In the data rows, 500 means zero.
In each game, the first row plays the second. By how much does the first row win? 15 means about a draw, 30 a big win and 0 a big loss. Wins can go round in a circle. Each row has two weighted sums of its numbers, A and B, taken from their middle values. A row wins by its A times the other's B, less its B times the other's A.
<606 425 482 594 485 532 587 508 504 467 577 489 714 492 444 558 679 436 601 541>
<798 431 446 304 473 623 467 353 476 495 548 483 436 435 480 383 413 476 643 684> -> 9
<440 477 523 550 682 488 601 853 570 504 576 433 542 599 704 426 575 522 556 497>
<652 503 544 954 595 622 581 530 537 590 570 441 574 488 630 563 849 455 449 558> -> 17
<509 440 594 509 635 553 496 654 569 396 488 511 794 500 516 450 573 637 486 541>
<597 497 727 524 621 470 446 524 903 564 482 566 581 474 594 563 558 625 454 485> -> 10
<494 509 378 540 423 492 381 303 407 511 410 410 542 360 562 383 475 641 394 435>
<625 477 518 501 388 686 555 346 502 907 496 490 553 401 404 722 350 580 545 598> -> 16
<472 371 527 360 432 542 368 408 473 463 543 490 573 761 499 371 382 481 564 556>
<517 397 450 421 400 528 522 412 490 414 489 548 561 403 480 557 541 356 486 485> -> 21
<527 640 314 504 423 471 648 614 415 681 614 386 423 463 458 510 433 570 495 437>
<512 410 468 446 399 462 484 498 419 462 437 407 526 414 355 624 397 456 546 542> -> 14
<534 456 478 588 412 485 547 485 447 581 554 516 755 480 425 496 517 524 550 555>
<543 445 477 485 453 455 422 400 410 416 401 377 374 327 399 434 729 461 486 353> -> 18
<558 269 383 448 319 530 557 360 329 667 485 344 285 309 227 503 413 385 465 443>
<384 488 502 421 519 411 496 664 446 385 473 411 390 825 434 380 431 554 476 484> -> 21
<571 440 581 479 543 594 440 583 456 454 562 738 760 636 392 542 386 511 729 568>
<411 671 346 466 523 356 464 781 395 488 415 355 359 439 408 421 444 551 444 379> -> 14
<412 704 450 385 494 429 479 614 494 442 423 409 526 666 441 452 478 663 497 475>
<422 527 519 403 527 453 655 746 458 396 448 499 488 740 417 382 446 676 724 535> -> 15
<579 503 721 426 570 641 497 413 777 551 455 484 422 469 514 564 686 487 523 446>
<486 490 466 640 665 503 386 391 469 442 432 442 396 433 698 366 848 450 435 407> -> 14
<410 744 405 483 494 451 581 678 433 464 429 417 421 606 466 365 501 811 460 369>
<419 591 548 532 557 414 609 793 402 442 402 491 402 557 534 409 472 713 583 443> -> 16
<452 515 462 693 429 410 435 457 443 433 500 630 500 387 618 522 467 453 399 472>
<692 432 440 514 553 488 514 404 498 504 498 436 487 366 530 535 551 454 515 494> -> 19
<438 301 339 403 429 360 297 378 333 375 755 290 222 271 457 321 379 294 394 500>
<605 481 660 565 502 629 489 468 917 663 583 393 650 449 700 840 589 452 458 542> -> 13
<578 468 546 622 610 656 655 505 469 616 570 700 659 463 496 510 494 512 681 670>
<513 695 417 619 403 570 735 688 425 456 582 428 657 633 469 627 477 570 582 490> -> 20
<326 435 410 383 486 355 384 641 462 331 543 347 569 724 386 406 449 408 463 407>
<565 471 426 438 350 475 467 278 396 691 451 800 498 349 440 558 303 435 450 569> -> 20
<378 372 355 361 505 490 305 354 392 416 449 332 308 363 468 324 436 373 350 304>
<671 643 468 688 506 572 467 408 477 557 552 672 585 596 582 492 452 653 456 477> -> 14
<314 546 357 413 503 333 411 644 375 450 433 305 245 451 457 319 541 431 324 333>
<606 662 540 541 517 512 774 770 455 626 520 655 502 683 390 500 417 725 605 646> -> 15
<540 754 432 451 478 601 622 559 455 485 476 476 526 730 559 430 392 774 520 493>
<422 460 482 791 544 373 343 468 475 523 448 483 465 446 501 444 590 448 407 409> -> 13
<327 354 429 432 642 285 223 311 445 367 436 501 355 376 499 363 397 336 331 375>
<870 463 571 447 559 605 414 542 463 524 675 494 555 514 407 514 479 543 758 962> -> 15
<468 341 476 490 345 470 404 416 381 471 499 377 495 409 349 489 528 432 498 464>
<288 567 345 353 537 331 446 441 363 334 394 291 235 409 538 297 498 417 323 302> -> 15
<377 375 380 402 451 455 428 456 372 401 437 762 396 397 468 377 486 373 465 344>
<229 241 451 292 469 348 261 415 479 336 427 445 293 424 495 253 488 362 336 303> -> 7
<657 597 805 579 533 698 475 555 900 686 625 570 680 585 543 832 560 514 451 516>
<449 390 361 380 359 449 503 358 452 378 340 366 486 320 553 491 363 428 494 443> -> 14
<391 834 337 483 398 371 604 690 411 430 464 450 510 503 506 500 515 563 542 365>
<466 594 426 488 431 420 637 606 393 667 486 410 384 473 373 518 360 522 441 525> -> 16
<623 858 447 529 531 538 620 716 464 631 531 414 642 623 559 603 386 816 592 534>
<554 342 350 300 310 420 459 286 373 459 542 419 342 346 410 438 359 321 429 775> -> 19
<618 665 424 439 450 447 642 509 404 461 432 544 431 547 507 387 407 999 452 448>
<508 800 360 569 444 460 815 665 418 523 423 425 561 423 403 704 389 545 512 512> -> 11
<647 595 512 532 458 739 558 453 464 551 503 620 706 492 470 570 500 521 573 522>
<514 361 445 429 813 737 409 338 479 435 431 426 508 425 608 464 312 538 479 557> -> 17
<752 750 400 683 414 558 482 359 449 629 562 582 522 426 560 583 606 643 381 499>
<546 966 536 770 617 506 740 746 510 497 544 681 551 681 692 505 598 789 430 541> -> 12
<495 577 315 369 374 462 800 618 408 476 577 383 402 499 417 448 511 578 401 424>
<392 285 501 270 254 350 310 253 423 559 408 324 498 329 271 785 191 216 510 549> -> 7
<528 335 492 521 416 540 460 481 439 500 555 729 691 564 327 480 402 550 593 544>
<349 488 358 355 333 469 564 418 411 515 379 359 652 474 383 553 280 487 479 551> -> 10
<435 315 359 475 397 357 366 442 363 538 461 349 404 318 407 442 343 453 386 436>
<450 528 736 575 419 556 533 397 999 644 490 476 622 443 653 809 479 386 442 616> -> 16
<322 536 390 309 425 452 714 812 392 378 467 356 341 609 500 381 643 459 404 388>
<649 666 552 602 503 717 989 645 498 507 677 678 628 747 551 595 661 594 577 650> -> 25
<522 311 418 252 247 488 467 246 423 916 427 371 311 251 252 765 277 288 409 559>
<706 249 404 274 472 503 413 571 341 407 855 338 293 339 340 348 504 401 604 536> -> 22
<657 452 480 471 465 682 605 348 450 594 531 999 486 416 569 514 453 453 469 654>
<458 532 884 315 468 555 349 426 865 586 444 435 431 511 416 672 498 330 342 400> -> 3
<440 587 691 599 539 481 714 733 513 474 536 638 575 878 509 487 514 608 497 660>
<531 504 435 594 484 532 441 475 461 411 456 395 946 414 520 683 503 491 602 491> -> 15
<313 394 402 408 627 349 302 530 386 335 384 569 315 420 431 264 512 444 405 297>
<421 259 326 178 372 905 429 321 308 507 459 322 368 313 228 489 294 252 451 456> -> 13
<479 514 438 615 481 443 414 441 553 470 466 665 612 419 804 669 454 470 478 528>
<431 451 546 338 579 704 538 446 673 485 409 446 408 315 538 499 701 363 523 397> -> 27
<407 429 308 307 343 373 504 727 397 392 663 344 465 529 327 506 464 403 384 409>
<497 484 447 609 458 442 549 647 503 496 547 426 632 381 479 728 653 290 501 451> -> 16
<500 363 426 462 495 606 494 659 395 523 571 415 472 389 429 460 445 411 469 431>
<576 521 392 703 630 462 332 368 471 487 390 322 410 292 615 557 732 433 387 387> -> 25
<438 488 440 805 439 415 472 409 427 455 410 624 466 473 450 406 582 457 450 432>
<492 458 538 989 531 509 444 572 479 462 543 472 653 548 497 565 666 501 519 479> -> 18
<670 749 561 502 617 610 571 641 547 526 569 533 726 999 513 560 406 728 675 692>
<632 814 353 478 572 508 732 605 443 458 442 491 404 523 444 469 583 564 546 463> -> 4
<518 402 369 401 318 688 719 421 387 615 533 705 456 367 433 515 406 446 535 554>
<436 668 387 408 366 525 776 536 413 467 474 562 415 574 482 411 456 510 388 520> -> 18
<552 273 405 385 507 317 312 352 400 369 707 417 385 360 382 322 437 383 653 604>
<533 461 484 420 432 671 404 266 647 860 506 401 384 369 543 587 423 403 352 480> -> 17
<432 378 425 397 393 430 384 503 378 481 553 400 378 411 435 341 482 492 324 359>
<348 589 419 494 527 402 404 832 493 363 472 361 479 599 659 454 440 481 367 407> -> 13
<695 623 371 481 448 514 492 340 463 776 507 830 530 356 516 643 404 454 470 556>
<350 469 500 491 507 343 442 436 496 353 463 478 480 699 511 319 359 586 476 497> -> 9
<662 390 491 455 555 509 510 504 403 691 541 624 444 394 337 526 401 462 631 621>
<476 442 959 586 570 572 525 543 999 502 498 601 664 577 564 781 554 363 540 507> -> 11
<478 465 922 572 625 455 377 514 929 697 494 541 479 517 486 645 430 434 505 565>
<396 350 453 600 567 468 355 575 432 365 474 291 378 382 543 356 999 384 412 367> -> 11
<506 523 559 402 557 428 385 424 502 375 377 820 494 448 572 434 522 408 513 482>
<343 466 423 454 512 391 336 400 431 421 415 481 405 340 566 402 547 330 375 330> -> 15
<500 590 321 396 429 480 817 471 371 557 404 349 442 432 323 564 324 464 574 574>
<301 337 421 363 403 314 318 459 410 344 495 779 354 498 328 341 457 398 391 343> -> 11
<369 443 387 382 395 301 507 815 402 456 489 340 381 495 347 470 395 546 423 422>
<565 515 551 536 500 591 491 514 511 496 576 731 705 779 547 481 453 599 601 611> -> 14
<444 403 666 482 457 468 520 419 621 456 423 585 554 400 510 526 404 688 538 499>
<340 385 433 248 357 407 245 371 378 373 412 307 935 464 384 455 321 306 553 384> -> 13
<340 412 535 395 430 429 296 319 735 660 486 360 310 352 554 459 427 415 322 380>
<356 333 409 259 495 388 328 314 447 318 358 354 396 399 729 298 423 412 489 392> -> 13
<474 536 397 677 589 467 371 465 455 464 566 491 542 523 512 424 793 431 462 394>
<494 706 538 540 454 447 788 675 490 461 451 603 696 747 400 590 412 615 633 593> -> 13
<563 461 608 466 493 603 470 323 721 777 473 495 371 361 481 674 409 382 352 547>
<471 778 397 506 523 463 714 650 430 451 432 481 554 575 466 452 438 824 607 451> -> 17
<575 285 505 334 360 630 432 428 363 489 520 458 463 457 369 498 328 467 562 633>
<451 468 465 378 483 492 434 450 402 427 419 754 422 369 436 445 518 504 452 429> -> 20
<401 384 641 466 741 619 344 581 552 415 505 490 634 701 568 421 450 362 657 549>
<548 576 663 481 461 691 523 476 685 870 424 412 445 358 530 926 494 395 446 518> -> 22
<356 331 319 440 552 366 303 359 365 289 405 265 269 325 500 298 752 436 358 320>
<635 483 481 521 469 604 960 602 460 502 575 480 553 538 493 566 556 617 500 592> -> 5
<603 763 516 488 462 568 665 567 555 526 521 554 804 755 488 635 392 546 581 707>
<616 621 514 750 608 711 428 370 472 754 579 516 622 545 802 542 505 447 525 618> -> 14
<384 375 369 407 377 487 401 416 380 432 408 655 631 367 386 571 317 391 524 463>
<249 391 343 285 663 464 301 371 394 301 330 325 253 261 599 299 613 397 354 224> -> 14
<463 877 410 628 522 427 595 553 437 594 496 372 487 519 576 510 444 629 467 503>
<623 403 570 469 633 587 518 422 569 640 662 554 342 426 519 388 767 515 448 443> -> 7
<350 394 276 450 372 293 358 441 419 313 475 318 476 302 496 588 568 325 437 325>
<501 772 400 456 504 455 533 595 463 390 523 365 585 785 505 463 439 664 496 431> -> 6
<529 464 537 371 557 576 606 520 478 458 543 517 512 935 495 378 374 575 513 661>
<439 313 379 251 375 408 374 434 426 310 540 309 358 351 435 422 701 330 465 396> -> 18
<478 402 414 386 564 469 357 478 445 410 579 455 387 445 575 404 736 367 452 368>
<460 361 525 338 348 589 595 357 501 531 416 461 501 382 310 824 323 352 520 509> -> 15
<543 622 526 636 563 475 648 999 495 502 631 560 510 643 503 521 636 526 493 478>
<431 448 785 353 493 551 463 468 893 470 428 544 530 515 533 502 482 477 501 459> -> 4
<565 803 566 557 515 637 694 581 561 542 550 752 808 958 492 480 479 812 526 656>
<303 322 453 430 503 346 416 594 447 238 433 411 347 465 513 331 591 377 408 311> -> 15
<514 618 585 561 594 444 387 557 714 547 490 470 633 454 440 721 501 464 530 444>
<511 619 471 759 517 427 395 501 468 468 509 531 656 487 502 521 673 449 494 412> -> 13
<474 414 436 362 454 479 553 384 453 437 513 562 444 668 420 383 328 559 520 698>
<746 504 603 493 787 849 514 546 532 751 549 511 561 431 476 540 486 533 612 630> -> 22
<557 452 967 512 471 629 501 522 782 709 526 547 596 450 434 999 440 386 543 575>
<467 489 682 531 494 511 457 451 887 626 570 503 612 492 559 683 446 476 498 556> -> 15
<396 756 427 527 479 397 609 497 473 448 440 528 532 657 534 416 319 755 388 564>
<421 804 353 459 517 419 471 463 429 476 412 332 370 398 594 526 450 498 408 342> -> 14
<438 741 442 622 572 482 720 698 487 419 408 438 470 460 708 496 583 507 582 441>
<446 287 459 341 625 467 374 467 384 485 553 659 305 455 455 265 492 434 526 394> -> 17
<495 587 530 352 568 528 490 436 502 447 453 491 443 704 603 417 391 488 455 565>
<599 575 433 721 550 632 456 422 455 549 515 487 491 357 688 626 581 402 396 517> -> 15
<766 530 500 697 484 650 584 354 474 620 524 556 594 418 421 743 510 505 631 726>
<318 452 288 322 470 328 492 503 262 354 421 317 161 323 322 245 522 589 397 275> -> 16
<644 519 528 446 508 583 480 511 468 437 557 531 842 532 432 594 588 468 505 495>
<456 676 326 445 322 475 999 507 361 548 438 477 377 407 413 475 400 572 464 495> -> 2
<350 527 447 515 492 397 664 575 398 416 424 438 425 636 456 372 336 649 542 491>
<704 487 461 534 555 593 451 380 481 518 793 529 495 505 607 421 485 458 607 701> -> 13
<332 372 799 402 467 530 451 360 781 447 413 424 516 385 481 568 412 342 536 491>
<415 660 443 458 362 481 469 576 429 454 589 455 557 999 362 507 348 443 373 508> -> 6
<574 436 426 670 395 469 523 546 412 538 974 434 467 388 497 511 483 332 561 763>
<493 585 420 465 667 581 625 510 561 510 485 432 451 608 678 412 506 507 462 497> -> 17
<598 608 440 715 598 507 825 614 440 641 548 490 424 443 513 502 519 728 476 553>
<450 553 453 481 549 458 585 829 530 330 467 390 522 589 589 435 751 669 495 359> -> 14
<507 557 539 677 503 412 633 715 447 551 503 651 548 551 394 561 481 484 523 543>
<274 356 347 309 367 343 314 342 381 318 385 381 319 468 454 340 408 344 394 276> -> 14
<590 476 477 541 504 574 435 483 444 576 520 541 688 503 594 522 388 640 679 583>
<538 700 391 551 394 509 673 577 482 678 550 394 636 573 515 681 372 453 492 601> -> 16
<533 626 542 556 579 613 391 442 546 457 447 757 651 544 715 603 470 478 447 522>
<404 382 516 485 466 440 329 628 488 424 594 592 768 629 359 530 436 414 515 491> -> 16
<314 361 333 263 446 401 262 377 355 380 398 538 361 310 393 295 442 345 437 337>
<432 424 682 415 427 578 655 372 658 530 369 639 565 447 467 539 354 450 596 606> -> 15
<518 914 431 620 466 521 747 784 497 492 556 537 529 803 595 484 546 745 457 469>
<413 519 359 466 504 307 340 558 355 390 461 308 310 435 515 330 435 518 336 274> -> 16
<313 461 403 332 535 468 472 390 472 289 407 418 419 559 575 355 524 370 433 393>
<598 556 767 511 603 602 398 440 833 719 613 461 460 601 644 508 548 499 421 516> -> 13
<468 487 433 394 504 470 336 438 423 413 468 371 455 411 621 428 556 381 412 368>
<533 429 428 564 529 504 509 557 450 391 533 386 375 362 529 403 999 416 409 367> -> 13
<416 406 910 595 466 454 480 479 614 574 432 534 473 430 388 634 401 312 530 513>
<456 342 717 326 351 430 362 350 580 502 452 372 505 415 262 690 351 296 444 588> -> 15
<442 308 471 392 449 381 397 510 425 360 494 464 497 372 452 392 371 441 829 589>
<951 431 594 458 573 621 542 465 587 459 737 634 674 588 597 456 470 647 867 760> -> 17
<333 507 309 394 346 360 692 536 343 404 407 329 262 426 393 363 414 768 447 347>
<528 435 422 444 566 524 422 350 432 440 383 468 495 393 550 348 517 696 526 425> -> 14
<529 474 544 738 526 462 533 560 507 451 533 550 626 576 475 481 573 751 562 538>
<364 510 423 330 574 428 456 522 443 387 347 352 322 582 519 344 411 580 435 479> -> 20
<428 337 584 347 511 387 477 794 486 379 467 516 474 626 355 351 468 615 667 495>
<542 476 518 518 516 603 601 563 552 406 506 801 581 483 697 482 629 543 459 451> -> 23
<700 834 603 514 543 679 766 727 548 448 549 693 876 895 467 579 494 873 655 671>
<494 480 419 439 432 456 656 401 381 579 472 493 340 501 430 371 335 701 433 607> -> 14
<576 829 488 636 491 524 797 612 423 633 555 534 575 637 522 538 412 810 715 625>
<627 610 533 807 570 641 651 543 553 567 543 721 873 471 689 597 647 548 469 536> -> 5
<515 470 614 556 636 495 427 619 563 474 585 527 791 624 601 505 497 457 699 527>
<400 424 611 363 656 474 274 370 628 581 438 352 288 446 496 405 466 360 396 379> -> 18
<428 376 880 375 358 555 423 345 732 610 463 391 409 427 338 681 407 290 508 552>
<662 536 565 469 645 615 791 633 476 576 513 520 441 607 507 405 580 741 676 633> -> 14
<524 414 429 379 393 488 424 276 357 749 408 537 410 400 373 483 275 409 588 687>
<757 775 546 907 521 752 667 468 477 744 552 605 669 641 562 657 558 633 576 724> -> 11
<516 456 999 457 545 513 393 412 999 614 504 446 581 504 641 761 508 401 464 516>
<573 536 930 512 752 625 456 490 969 611 401 557 457 464 691 593 530 538 555 578> -> 21
<609 751 471 672 457 608 795 592 426 732 546 488 534 548 517 608 450 668 488 635>
<690 408 528 565 561 612 545 486 481 489 681 534 499 462 544 413 462 524 621 709> -> 13
<465 425 917 527 550 580 566 571 999 560 452 432 573 485 557 719 630 415 585 468>
<542 456 463 421 525 483 409 457 509 430 536 459 969 488 488 498 555 376 440 449> -> 18
<508 405 764 447 662 446 370 501 736 487 469 460 327 385 475 503 674 456 370 354>
<687 393 370 481 391 357 429 440 384 451 700 411 396 352 327 473 379 455 523 731> -> 12
<359 329 304 464 315 385 381 230 271 595 303 319 161 220 306 357 318 311 329 414>
<498 587 422 759 409 427 483 420 478 437 462 557 551 412 610 550 705 445 399 456> -> 15
<692 437 428 609 482 592 554 411 502 615 526 488 576 394 551 565 501 575 512 558>
<635 441 528 396 773 999 606 418 438 572 568 491 559 475 502 513 493 394 499 570> -> 15
<583 616 464 677 588 515 549 568 468 473 477 491 577 500 510 522 639 717 580 416>
<497 651 438 462 430 557 769 538 477 480 453 437 558 570 463 585 386 641 424 566> -> 8
<527 524 424 837 462 505 480 495 417 471 557 539 563 449 476 637 638 482 512 476>
<404 333 837 376 492 422 443 462 999 487 420 438 501 456 476 631 493 338 517 482> -> 18
<786 285 378 349 381 428 331 413 352 455 999 382 337 421 379 411 455 257 525 693>
<582 641 503 999 579 507 548 496 479 635 550 645 630 422 635 699 632 452 454 531> -> 18
<425 552 571 384 498 496 427 592 464 372 560 495 530 999 431 364 416 523 506 571>
<452 345 694 501 826 532 366 637 599 356 492 604 643 591 564 412 494 470 542 528> -> 8
<912 551 715 588 562 606 582 557 774 736 613 624 677 492 512 766 597 734 705 588>
<558 521 531 823 671 414 369 668 499 414 585 528 585 540 477 456 792 591 453 441> -> 17
<535 394 817 352 515 615 408 296 973 594 449 415 445 443 434 562 458 378 528 523>
<714 654 600 674 500 723 603 555 542 648 631 999 751 592 601 700 526 536 533 689> -> 27
<659 910 559 793 670 623 712 782 592 544 636 574 770 717 666 771 645 563 604 651>
<517 803 461 487 459 517 579 592 418 551 484 456 577 720 385 498 324 520 626 543> -> 19
<435 429 418 646 462 443 510 488 358 485 435 430 328 356 438 402 936 411 462 381>
<663 509 505 603 685 531 470 488 506 534 463 413 418 395 714 473 963 477 478 468> -> 16
<618 457 671 581 741 792 705 510 756 551 537 660 490 495 575 515 694 596 474 583>
<335 438 458 613 545 357 270 365 408 360 388 395 383 439 507 406 589 293 452 376> -> 24
<539 342 697 445 493 588 566 573 679 562 501 511 700 463 400 907 419 357 680 646>
<577 566 497 685 534 517 558 373 484 611 446 646 484 408 606 449 570 519 536 640> -> 18
<367 243 672 259 364 439 447 323 764 564 381 355 396 345 332 602 334 319 544 555>
<316 399 375 330 447 327 293 327 396 260 363 423 327 409 778 342 383 348 417 369> -> 5
<496 550 406 432 641 625 435 415 477 440 405 460 543 462 481 457 422 601 463 394>
<349 489 436 362 446 356 336 647 425 343 502 396 502 843 447 414 361 440 438 449> -> 22
<521 469 417 628 513 535 571 546 392 546 482 490 362 347 778 522 606 408 507 406>
<580 325 300 463 389 341 401 377 340 346 677 316 378 284 400 401 389 402 694 477> -> 15
<397 531 462 446 531 527 367 445 493 394 417 382 496 539 574 420 727 386 454 396>
<509 554 497 359 450 592 535 547 501 380 458 467 654 785 528 449 393 492 621 547> -> 17
<522 403 522 529 504 623 454 468 528 473 675 546 636 619 614 478 644 356 524 554>
<597 590 513 591 631 568 365 425 471 579 581 741 448 497 610 535 567 367 414 483> -> 14
<390 538 354 369 505 408 627 513 409 414 434 512 283 614 533 269 447 860 417 378>
<443 438 705 431 455 631 455 284 807 527 464 561 486 438 674 611 519 387 421 435> -> 18
<626 749 431 743 424 477 589 524 507 461 472 507 674 455 566 646 732 620 622 432>
<755 555 490 659 498 735 796 501 535 609 498 630 648 452 622 523 743 794 582 617> -> 10
<467 808 366 419 429 388 625 469 391 377 451 486 424 783 522 368 389 902 441 425>
<588 546 641 428 369 440 495 336 727 739 408 531 423 347 416 760 391 492 482 425> -> 23
<698 324 425 379 427 551 511 494 387 450 733 529 443 480 377 415 350 465 765 648>
<468 433 704 507 336 477 461 386 723 957 513 450 516 361 450 999 363 292 494 583> -> 9
<273 306 347 477 508 289 328 554 392 295 486 484 282 294 534 369 704 336 343 271>
<634 386 532 457 580 672 443 423 442 585 665 510 527 551 548 513 432 388 551 647> -> 17
<680 321 376 340 232 392 369 415 359 416 774 277 459 403 250 575 310 321 593 837>
<717 457 624 547 486 538 531 662 532 379 723 696 651 571 561 502 585 526 851 805> -> 19
<379 608 298 445 357 428 618 533 430 427 439 435 498 424 455 498 461 481 341 427>
<654 648 511 694 577 598 637 662 549 557 573 609 780 494 584 698 608 570 700 616> -> 18
<506 390 407 564 497 395 358 466 396 472 463 382 357 402 385 359 816 532 410 339>
<537 554 504 305 531 631 687 536 468 437 499 462 510 863 396 386 412 755 604 565> -> 17
<999 605 515 550 514 567 504 364 473 679 978 591 538 465 497 637 477 565 852 999>
<289 312 422 324 525 374 291 373 431 315 455 441 292 448 499 260 595 320 402 335> -> 16
<287 472 395 359 362 301 414 638 405 263 381 390 402 559 347 350 392 619 370 342>
<401 376 436 465 385 451 409 465 390 495 499 427 527 453 447 488 298 335 416 484> -> 16
<402 390 456 314 576 462 292 404 543 342 455 531 414 508 588 353 558 412 408 406>
<438 300 624 451 484 585 518 615 472 514 519 486 419 432 290 483 596 411 436 445> -> 20
<412 517 301 634 424 389 319 432 356 559 444 395 330 330 513 410 640 390 389 331>
<343 271 377 242 270 336 326 313 337 418 378 332 333 391 192 404 242 367 394 391> -> 18
<569 389 536 440 416 559 456 430 447 583 637 626 666 603 346 591 365 396 499 746>
<408 411 831 419 648 404 333 581 846 429 514 457 529 581 557 454 570 573 485 384> -> 13
<552 506 463 762 487 580 627 418 541 502 500 601 806 445 645 625 618 465 584 673>
<535 594 765 470 610 566 471 478 841 432 510 640 572 612 680 567 773 440 471 461> -> 13
<457 523 496 528 308 440 407 338 614 663 456 416 625 308 421 999 327 244 486 490>
<449 396 576 579 528 426 477 888 498 426 681 495 647 736 454 509 429 556 503 539> -> 15
<724 403 626 700 660 660 537 526 434 699 760 671 540 434 466 543 456 364 780 999>
<535 389 356 485 402 524 592 395 354 508 461 356 330 305 488 382 694 599 482 452> -> 18
<435 612 527 517 564 537 661 569 502 464 511 584 408 822 556 416 442 508 505 546>
<477 652 582 725 826 490 554 759 534 512 475 549 533 723 689 435 494 603 607 567> -> 14
<591 438 822 525 584 430 350 476 673 628 556 508 526 502 451 591 417 545 633 514>
<401 384 530 479 653 520 398 514 460 454 414 444 565 467 610 368 468 522 501 438> -> 12
<368 537 399 254 394 409 515 368 411 410 363 367 447 627 355 361 251 493 456 550>
<535 402 439 671 369 422 598 434 378 453 488 514 456 375 327 536 554 434 543 523> -> 15
<386 464 473 594 647 433 364 975 517 433 598 437 621 525 649 485 637 454 443 390>
<379 515 451 362 536 301 345 700 428 348 442 357 380 592 432 316 486 606 385 349> -> 15
<372 390 885 417 510 484 402 431 896 563 450 481 436 496 474 462 445 471 462 435>
<530 718 397 630 609 451 521 522 405 498 461 336 345 378 622 480 595 583 513 369> -> 10
<568 544 552 583 754 506 455 637 567 508 487 586 692 547 598 487 551 590 561 531>
<685 572 649 558 613 779 695 487 841 716 555 714 575 455 710 606 647 697 524 538> -> 8
<485 760 545 615 705 556 638 623 521 513 497 557 479 722 807 451 493 607 493 603>
<481 580 448 334 590 392 441 363 398 528 352 422 254 546 395 276 311 701 431 524> -> 14
<775 582 619 648 539 690 563 571 537 530 554 561 706 537 525 634 885 513 537 605>
<698 546 724 525 525 509 433 396 692 678 459 573 557 448 439 610 408 724 617 545> -> 19
<402 406 444 535 536 419 349 521 398 354 570 719 503 414 560 470 527 308 515 370>
<482 609 486 507 469 501 779 583 465 524 530 602 545 757 482 441 539 572 454 527> -> 19
<408 487 417 552 697 492 367 403 539 500 429 451 418 416 999 416 566 350 405 413>
<404 477 477 668 352 568 527 375 368 537 467 494 486 501 410 449 465 403 477 509> -> 12
<446 583 461 447 590 528 555 599 439 453 500 486 542 633 588 460 456 574 707 506>
<332 318 416 499 345 349 416 383 308 456 403 544 353 330 280 522 329 356 408 400> -> 17
<406 348 414 623 509 472 404 578 415 455 485 329 446 403 476 469 463 341 483 370>
<548 514 550 618 897 557 340 550 508 431 551 584 487 477 703 479 698 447 469 462> -> 12
